grid = [ 56 -12  -4  23 -31 -47  -4 -47  -8  60 -11 -32  16   1]
The first entry -> 56
Which number is the second entry from the right?
Answer: 16
The entry just left of -11 is 60
Which number is the third largest entry?
Answer: 23
Which number is the last entry?
Answer: 1

[[ 16  38  14 -11  21  53  17  33]
 [ 11   1   5 -15  24  26  20  29]
 [-45 -67  11 -15   4 -31  28 -37]
 [ 12  65  14 -19  31  58 -11  31]
 [ -6 -45   2 -13  22  -8  26  -9]]
Read off the 4th-last entry, reading row by row.
Answer: 22
Read off the top-left entry.
Answer: 16
Read off the entry in the bottom-left corner.
Answer: -6
The entry in the top-right corner -> 33
The entry directly below 58 is -8
The entry directly below -19 is -13
The entry just left of 17 -> 53
The last entry, reading row by row is -9
The first entry in the row that holds the smallest entry -> -45
Read off the first entry of the largest entry's row.
Answer: 12
Read off the entry directly below 1.
Answer: -67
The third entry in reading order -> 14
Read off the entry just left of -9.
Answer: 26
Read off the entry directly below 33.
Answer: 29
Read off the smallest entry in the last row.
Answer: -45
The 2nd entry in reading order is 38
Read off the entry directly below 28.
Answer: -11

x =
[[ 39  16  21  29 -11 -47  30]
 [-35   2   1  36 -28  45  26]
 [-45  10  33  -2 -10  50 -16]
 [-48  -6  12  32   3  -9  50]
 [ 26  24  52  -9   9 -44 -13]
 [ 37  16  20  28 -10 -47  31]
 [ 28 -38 -37  35   9  33 -10]
 [-38 -30 -41   5  23 -12  35]
 [-35   1   2  36 -28  46  27]
 [-37 -16 -20 -29  10  46 -30]
 [ 20 -12  18  64 -11  37   5]
 [-46  10  33  -1 -10  49 -16]]
Rows and columns are numbered from 1.
Which number is the entry directly below 29?
Answer: 36
The entry directly below the largest entry: -1
Which number is the entry at row 1, column 1?
Answer: 39
The entry just left of 3 is 32
The top entry of the column that holds the largest entry: 29
Which number is the entry in the bottom-left corner?
Answer: -46
Which number is the entry in row 3 and column 1?
Answer: -45
The entry in the top-right corner: 30
The entry at row 1, column 2: 16
The entry just left of the largest entry is 18
The bottom-right entry is -16
The entry at row 2, column 1: -35
Which number is the entry just right of -41?
Answer: 5
The minimum -> -48
Which number is the entry directly above -46?
Answer: 20
Which number is the entry in row 1 and column 3?
Answer: 21
The entry just right of the largest entry: -11
The entry at row 2, column 2: 2
Which number is the entry directly below the smallest entry?
Answer: 26
The entry just left of -13 is -44
Which number is the entry at row 2, column 3?
Answer: 1
Which number is the entry at row 3, column 3?
Answer: 33

A =
-7,1,3,3,-8,-28,-18,2,-14,-8,5,-23,-10,33,-34,9
-11,-19,-6,-47,-24,-20,-10,-31,-23,-40,-12,16,-30,-40,30,-33
-46,-16,-34,-2,8,-15,-11,9,-26,15,-27,9,18,15,-37,-10
3,-29,-15,9,-11,-40,25,-25,18,4,-44,-19,25,-35,-3,-5
-33,-48,-32,6,5,-30,-18,-12,2,-16,-27,3,-20,-11,-23,-30
2,-5,-34,-11,-26,-3,-48,-7,-19,-34,-19,-11,-26,-4,6,-24
-29,-40,-20,-27,-42,-31,-2,-19,-46,-12,-12,-28,-25,-17,-29,-8
Indices start at 1.
Find the entry at row 1, column 3.
3
The bottom-right entry is -8
The entry just left of the largest entry -> -10
The entry in the bottom-left corner is -29
Find the entry in row 1 and column 2.
1
The entry in the top-left corner: -7
Find the entry at row 3, column 1.
-46
Find the entry at row 2, column 1.
-11
The bottom entry of the column that holds the largest entry is -17
Find the entry at row 3, column 2.
-16
Find the maximum.
33
Find the entry at row 2, column 2.
-19
The entry at row 2, column 3: -6
The entry just right of the largest entry is -34
The top-right entry is 9
